500 stands for zero in the data rows.
Some points, one per row:
tensor([408, 291, 642, 762, 582, 543, 279, 553, 214, 425, 635, 436])
tensor([441, 275, 351, 457, 264, 595, 510, 810, 491, 591, 507, 402])
tensor([458, 590, 553, 654, 709, 661, 624, 389, 464, 337, 319, 546])
tensor([461, 359, 446, 546, 584, 812, 627, 499, 349, 486, 328, 370])
tensor([514, 490, 449, 304, 639, 411, 441, 495, 712, 587, 710, 556])
tensor([582, 502, 426, 480, 548, 527, 545, 448, 514, 451, 452, 471])
tensor([382, 492, 553, 577, 318, 535, 479, 485, 524, 450, 340, 455])
tensor([576, 605, 477, 546, 376, 358, 259, 499, 503, 589, 903, 684])
tensor([481, 551, 478, 475, 779, 568, 576, 489, 499, 434, 335, 453])
tensor([466, 720, 622, 502, 514, 469, 476, 511, 470, 396, 558, 487])
tensor([554, 445, 430, 415, 506, 442, 513, 517, 604, 690, 515, 560])
tensor([376, 165, 575, 664, 604, 920, 563, 537, 325, 429, 463, 481])
tensor([453, 557, 513, 471, 467, 532, 639, 503, 439, 472, 470, 510])
tensor([453, 391, 499, 478, 535, 541, 556, 426, 502, 549, 451, 582])
Here are 12 more points, each followed by its number:
tensor([421, 598, 425, 474, 489, 517, 688, 449, 389, 427, 386, 398]) 0
tensor([627, 453, 411, 480, 504, 727, 610, 581, 409, 503, 465, 363]) 1
tensor([628, 579, 495, 483, 420, 439, 544, 805, 661, 456, 585, 339]) 2
tensor([741, 522, 507, 391, 489, 299, 425, 443, 505, 824, 688, 659]) 3
tensor([517, 625, 621, 483, 467, 470, 537, 503, 388, 475, 469, 523]) 4
tensor([445, 470, 486, 599, 425, 593, 498, 983, 453, 416, 492, 388]) 5
tensor([440, 323, 489, 638, 530, 580, 554, 529, 460, 246, 373, 450]) 6
tensor([586, 569, 733, 865, 507, 548, 317, 582, 244, 478, 637, 232]) 7
tensor([524, 413, 506, 568, 509, 535, 482, 544, 445, 458, 531, 446]) 8
tensor([569, 632, 787, 754, 326, 531, 385, 576, 368, 369, 340, 204]) 9
tensor([426, 454, 479, 576, 541, 521, 506, 441, 448, 452, 452, 481]) 10
tensor([563, 636, 630, 529, 389, 562, 453, 566, 338, 566, 385, 430]) 11
Which two of these numbered points are nearest to each point below, looking only along the 4 directions in which the first points spread most? Their numbers follow each, nearest first.
tensor([898, 750, 833, 629, 408, 513, 583, 524, 561, 357, 471, 247]) > 4 11
tensor([323, 500, 404, 312, 576, 379, 257, 173, 508, 747, 568, 809]) > 3 2
tensor([426, 454, 447, 298, 459, 345, 490, 610, 563, 511, 439, 525]) > 2 4
tensor([594, 658, 441, 344, 583, 310, 336, 443, 574, 733, 660, 603]) > 3 2
tensor([233, 396, 541, 562, 698, 609, 666, 380, 454, 371, 382, 556]) > 6 10
tensor([456, 459, 462, 440, 534, 467, 489, 424, 604, 503, 642, 458]) > 8 10
Here are 12 other points, each followed by its number:
tensor([566, 518, 378, 355, 612, 498, 648, 480, 790, 514, 622, 522]) 0
tensor([474, 520, 623, 672, 597, 470, 451, 491, 434, 486, 505, 525]) 1
tensor([449, 496, 713, 866, 637, 823, 554, 514, 195, 310, 601, 356]) 2
tensor([605, 498, 508, 460, 524, 647, 627, 805, 552, 426, 501, 385]) 3
tensor([440, 442, 560, 425, 518, 398, 447, 547, 688, 478, 483, 548]) 4
tensor([611, 470, 292, 352, 312, 403, 573, 478, 586, 839, 469, 589]) 5
tensor([396, 463, 414, 520, 525, 539, 412, 427, 497, 590, 624, 558]) 6
tensor([517, 349, 336, 326, 420, 378, 406, 568, 475, 981, 436, 486]) 7
tensor([496, 681, 640, 543, 468, 510, 410, 460, 501, 395, 468, 442]) 8
tensor([513, 691, 834, 451, 371, 502, 372, 574, 318, 406, 540, 405]) 9
tensor([432, 494, 456, 368, 540, 239, 642, 505, 538, 477, 375, 532]) 10
tensor([761, 765, 827, 705, 232, 590, 378, 618, 347, 370, 474, 297]) 11
Which two of these numbered points are nearest to each point below, looking only along the 4 directions in which the first points spread most? Their numbers follow each, nearest first.
tensor([447, 507, 353, 334, 366, 343, 563, 462, 792, 536, 484, 647]) > 5 10
tensor([485, 383, 351, 435, 421, 571, 571, 527, 366, 664, 357, 522]) > 3 4
tensor([523, 483, 515, 516, 481, 645, 574, 652, 489, 451, 408, 437]) > 3 4
tensor([269, 382, 682, 637, 610, 440, 247, 430, 473, 379, 552, 518]) > 1 6
tensor([414, 394, 447, 428, 546, 419, 191, 390, 523, 645, 748, 716]) > 6 4
tensor([519, 368, 379, 433, 393, 527, 609, 817, 447, 479, 487, 428]) > 3 7
